Each row of Z is roughly a mix of the hidden directions of one of 3 groups.
Z:
[[  2   9 -16 -46 -28  36  -8  -2  19  36   7]
 [ -1 -19 -37  45   0 -37   0  14  -4 -26  17]
 [ 50  13 -18  -2  18   3  23  34  20  25 -14]
 [-50  32  -7  28 -18 -18   8   9  -8 -33  -7]
 [-17  43  15 -37 -20  17  39   4   2  13  14]
 [ 14  26   8 -24  11  21  52 -29 -17   3  19]
 [-37   7  -5  20  -2 -18 -20  55  16 -17  13]
 [-52  11  48  18   7   9   7 -20  -8 -10  -6]
 [-22   6   1  -5 -20  61  -3  12 -16  34   5]
 [  0  19   3   8  45  27  21  29   2 -14  40]
 [ 34  28 -13 -12  24 -30 -14 -36 -25 -17  11]
 [ 11 -20  -6  -8 -14 -19  -5  -1 -18  63 -28]
 [-31  36  46 -11  13  17  34   2   0   2 -16]
 [ 14 -24 -11 -47  -1 -21 -43 -25 -16  -1   6]
 [ 22  -6  41  26  14  32   3 -11   1   3 -44]
 [ 10  10 -18 -48   4  32  29   8 -16 -36  -3]
 [ 41   1 -18  36  22  31  16  33   2  -8  12]
 [-35 -23 -25 -29 -30  12 -21  11  26  24 -16]
 [-14  19  -2 -11 -24 -50   5 -19 -30 -14  32]
 [-11 -12  -7   5  36  -2  10  -3  40 -37  40]
 [ 28 -32 -32 -26  -3 -37 -23   4   3 -31  -3]
 [-20 -26  31  34 -18  38  -5  10  17 -25  16]
 [-20   3  29 -23 -34  19   4 -36  15 -10 -37]
 [ 23  -3  10  -3  18  26   1 -46  38  30  13]
 [-22 -33  17  13   6  32   7   9  28 -38  30]
 [ -3 -50  17  32 -33  31 -10  15   6  -6  -1]
 [  4  24   0  15 -29 -34 -24 -41  14  -4 -33]
 [-40 -15  27 -19 -19  -2  -1 -37  21  34  -7]
 [  8  18 -21  11  18  -9  -1  25 -10  60 -24]
 [ 35  37  -7 -14   4   2  19   0 -10 -54  13]
 [  3  34  48 -13  38   6  28 -12  -1  11 -13]
 [ 13  18  38  40  23  -3 -25  23  -5 -27 -15]
 [ 42 -15  42  25  25  29   4  -4  -6   3 -20]
 [ -6  30  28  19  20   9 -31  29  -2 -40 -16]
 [ -5  53 -18 -27 -20  31  13 -29   0  -4  -7]
 [  5 -17  28 -19  19 -10 -26  -3 -57 -20  -5]
 [  1  17 -43 -39 -20  19  -6  31 -16  22  -9]
 [ -1  26  -9 -35 -17  23  28 -47  -3  17 -14]
 [  3   5  19 -37  28  22  -9   9 -30  39 -27]
 [ -4 -41   7  29 -44  21 -11 -13  23 -21  -8]
 [ 15  18 -28  -4 -22 -17  -5 -20 -13 -51  32]
 [  6  46  20 -11  29  17   4  -1 -21 -45   8]
 [ 26 -31 -12 -25   5  16 -15  45 -15 -24 -25]
 [ 46  33 -37  25  -5 -18  -5  -5  -9  18 -16]
 [-40   4  17   4   1  14  14  12  24  53 -22]
 [ 10  -4  11 -51 -21  10   0  14 -47  -9  21]
 [-20 -46 -16  42  -1  -3   2  37  18  -4  -9]
 [ 14  64 -12  29  14  -4  -5   5 -16  11  19]
 [-28 -10  17 -13  32  26  28 -12  38  10  29]
 [ 31  30   3  43  15  -6  16 -34   8  10  28]
 [-36  15  32   0  26 -16  40 -10 -19 -25 -13]
 [-22   8 -21  47  13 -14 -29  -3 -16 -35 -21]
 [ 12 -47 -10 -11  -5  35  19  14  14 -42  -1]
 [-56  35  22 -11 -22  -7  26  -8   1   4   7]
 [-41 -10   8   7 -22 -13  24  18  25  46  -6]
 [ 14  10   9  54  11   7   7 -16  -7 -30 -40]
 [ -8  27  12 -17 -21  12  45  33   7  36   8]
 [  6   9  31  30 -27  50   3   1   8 -20 -24]
 [ 32   5 -17  45  20  13  -1  39  -8 -15  24]
 [  2  50   5   4   5  -9  24 -20   1 -51  12]
 [ 18  14  45  12  27   6 -39  26  -6 -24  -7]
 [  0 -25  22 -21   2 -11 -61  -2   0   1 -30]
 [  6  57 -31  10   2 -24  22   1  11 -28  -2]
 [ 16 -31 -27 -29 -17  37 -11 -30   6  14 -24]
 [ 61   2 -15  -5  20  19  -2 -28  24  -3  15]
 [-23  10   0 -18 -15  62 -14 -21 -10  21  11]
 [ 14 -17 -14 -30 -24   4  -5  28 -44 -33 -19]
 [-20  17   9 -38 -29  14 -18  11  25  45  -3]
 [ -7   2 -23  -2  19 -52 -12 -27  30 -21  19]
 [ 18  -7  15 -57  -1  39 -10 -11   2  26   2]
 [ 44 -11  -8  18  -5  22  16   8   2  40 -37]
 [ 26   5   0  42  11  16  -7  42 -12 -36  10]
 [-39  15  37 -27   7  16  -3 -16 -31  32  -6]
 [ 25 -10  43  -4  37 -22 -24  -3 -27 -22   4]
 [ -5  20   1 -10  13 -45  34 -19 -26  -8  37]
 [-21  32 -22 -24 -20 -45  -5 -17 -28  -4  16]
 [ -8  19 -21   4  -5 -14  28  46  27  29 -27]
 [-19   3  13  53   8 -22  25 -11  -4 -19 -35]
 [ 20 -67 -12  12   8  18 -20  12   5  -1 -13]
 [ 42  11 -12   2  34 -38  -5  25 -14  -2 -28]
 [-23  14  23 -14  12 -43 -11 -27   9  40 -17]
 [ -5 -20 -28 -25  12  12 -33  27  -4 -14 -45]
 [-10  10  30  -1 -38  38   0   1 -25  30 -27]
 [ 44  19   8   2   1  18  40 -18  -5  29  30]
 [-25  -3  32  -3  35   3 -18   4 -32  22 -38]
 [-14  24  55  17  31  10   3  12   6  29 -10]
 [ 11 -36 -46  15   3  -3 -47  -3   6 -10 -15]
 [ 19 -40  22 -19  40  -6 -10  -8 -28 -30   4]
 [-31  21   3 -36   0  16 -18   8 -51   1 -18]
 [ 46  -2   7  34   0  15 -13  34  13  22  27]
 [ 27 -25  46   3  19   5 -27 -17  -8   5 -37]
 [ 27 -33 -53  -5   9 -36   0  -6  12   4   9]
 [  1   8 -12 -23  57 -28  11  11  10 -26  23]
 [ -2  28  -5 -53  -8  18  17 -43 -12   5  -2]
 [ 46  -7 -25  -8  26  -5   0  10  37 -26 -24]
 [-42 -15  34   0 -33  31  -1 -22  13  19   4]
 [ 27  -1   6  21 -29  43   4  12  -3 -37 -29]
 [-44   9   6  21  21 -19  18  22  -8 -45  -4]
 [ 42   6 -30  16  14  17   8  39 -21 -29   9]
 [ 49  16 -27  11   8  -9   1  26 -30  25 -22]
 [ -5   4  -4 -18 -20   3  -5  29 -54  40  11]
 [-26  -8 -10  -8 -31  30  13 -37  16  36  22]
 [ 28  -8 -28 -27 -36   8   2   0 -26 -26 -35]
 [-17  16   8  34  16 -52   4 -26  10 -27  -5]
 [ 13   3  -1  57  18 -50   0  -2  -5  -7   1]
 [ 24  -4   0 -59   6  20 -18 -33 -18  -4   1]]

One row of each group comes first, with its name. Which group is each row after those in?
[-42  39  20  -6   6  13  30  16  15  13 -29] => R
[ 27 -16  14  -9  27 -29  25  -9 -26   2  46] => M
[ 15 -53 -15   0 -41  21   3   2  -4  21 -20] => S

[-12 -30   4 -43 -22  20  11  42  17 -10 -15] => R
[ 17   6  30  44  11  44  13  13  23   3 -13] => S
[ 19  55  18  18   5  11  -3  22 -33   9 -22] => S
[-28 -14  15 -11 -41   6  -7 -43  26 -20 -17] => S
[ -9  18  36 -22  -5  40  23 -20  17  -6 -36] => S
[-16   7   3   2 -33 -50  25  19  -9 -30  21] => R
[  8  29   2 -46  14  -1   9 -37 -29 -21  16] => M
[-14  -1 -46 -22 -41   5 -14 -25  16  19 -18] => M
[-26  27 -13  22 -40  27   7  14 -28 -15  26] => R
[  9 -14 -42 -12 -20 -12 -17  44 -20 -27 -11] => R
[ -4  -9 -30 -11 -17  -3   6 -18  -7  65  16] => S
